In the rows, 128 means zero.
One hidden turn or mirror swaps the rows below in pairs. Which row is each named row swapped with?
The rows were stretched afterwards, more along some directions than others.
Dilef: [135 138 135 140 140 143  99 119 119 153 110 118 107 140 141  95 103]
Gab: [157 122 128 126 113  95 155  81 138 154 183 168 148 107 106 142  92]
lan: [123 118 126 137 112 106 161 115 153 141 135 115  98 151 134 131 126]
Fulu: [133 107 135 135 115 107 166 108 162 134 135 123  99 136 134 132 121]
nof: [147  93 111 138 129 177 125 116 144 133 137 161 153  93 118 147 123]
meler: [158 124 157 137 101 114 157 153 157 113 185 121 167 103 121 133 105]
Gosa: [155 132 167 115 123 106 153 120 160 124 137 109 133 109 128 114 135]
dig: [135 148 163 133 100 106  91 133 146 119 134 101 108 159 127 151 156]
liteg: [138 142 139 153 102 174 101 114 141 169 154 110 126 195 115 131 123]
sog: [101 141 130 127 100  87 133 155 141 102 115  97 124 101 120 128 167]
Kirop: [129 142 139 140 125 157  96 101  89 125 143 151 140 113 111 152 153]
sarag: [148 129 159 119  94 178  88 106 147 162 158 120 126 179 107 129 113]
guva: [137 132 135 138 136 140  98 116 125 157 113 115 103 137 145 101 109]
zofor: [133 137 148 136 138 101 108  74  96 128 143 120  92 144 137 150 111]
mosiz: [161 124 166 130 153 120 137  76 119 124 139 142 149 103 132 135  86]
miv: [117 116 143 103 168 120 117 125 136  72  93 107 134 126 158 140 137]
ved: [167 117 126 157 118 153 136  90  79 140 181 188 156  99  97 149  74]
Rulek: [136 119 149 111 139 172 106 151 133 126 160 136 178 139 139 133 124]
lenaz: [138 134 156 143 108 117 142  92 139 132 145 116  88 156 122 130 104]
gef: [109 140 118 122 152 130 130 163 103 115 121 122 139 115 139  92 133]
manev: [119 158 150 117 113  90  94  88 115 121 155 113 110 160 132 148 131]
zil: [118 164 124 136 117 133 132 137  81 111 124 138 118  91 128 109 141]
Visus: [121 121 154  93 168 130 115 108 142  81 103 102 128 134 168 135 137]
gel: [111 139 119 120 155 131 127 172 107 113 117 117 146 114 148  95 141]
vig: [124 130 158 106 166 137 117 118 139  70 101  97 133 128 163 127 132]
Zilif: [138 135 133 126 104 139 129 151 125 122 155 136 158 133 129 105  92]
Fevu: [152 115 143 159  79 173 120 120 109 113 162 143 152 154 106 140  82]
rupo: [117 166 160 133 138 128 143 132 125 117  91 125 150 143 150 122 126]
Dobim: [150  97 101 138 129 163 128 112 143 143 146 168 153  97 113 158 122]
dafi: [143  98 148  83 178 102 141 118 173 142 115 139 144 138 151 132 132]
vezi: [118 123 142 102 167 110 116 129 130  70 109 101 140 132 161 148 126]
pep: [140 129 144 116 147 127 179 151 137 107 154 121 188 150 126 112  96]
Vid: [128 101 127 135 105 102 152  99 162 140 139 115  92 152 126 139 133]
vumob: [153 134 146 162  83 176 139 121 101 121 175 159 145 134  92 132  82]
fodo: [149 106 118 136 131 189 132 116 146 126 138 161 155  90 117 136 133]
let: [133 147 151 153  79 130  86 124 128 124 108 112 120 128 110 134 122]
Lim: [127 118 155  71 146 102 158 136 158 109 136 112 148 151 128 117 131]
neso: [107 136 124 109 119  84 119 122 165 153 117  98  77 161 149 113 158]
lorav: [146 116 131 164  88 171 132 124 102 140 147 171 155 155 105 130  98]
Gof: [146 127 143 163  80 187 112 129 103 115 153 151 144 149 110 141  95]
Natir: [136 136 133 138 144 142  98 128 122 152 110 115 115 138 148 100 111]
Tusig: [146 132 137 166  80 183 118 132 100 125 154 149 150 157 108 137  84]
tivan: [152  97 115 124 133 187 130 106 144 134 139 174 160  95 118 144 130]
duse: [135 167 174 142  82 171  72 136 113 114 147  92 127 150 121 126 155]
Fakot: [137 169 148 156 104 146  94  94  97 144 121 115  81 122 139 109 107]
Likam: [122 158 127 168  93 189 135 140 120 161 139 159 164 119 116 131 138]
Lofos: [126 115 141 151 106 115 150 103 148 153 146 110 103 163 143 119 111]
Gefa: [111 137 120 119 149 132 125 166 101 109 116 124 143 114 142  98 140]

Swapped with mosiz: Kirop
Swapped with vig: fodo
Swapped with Visus: tivan
Swapped with Fakot: zil

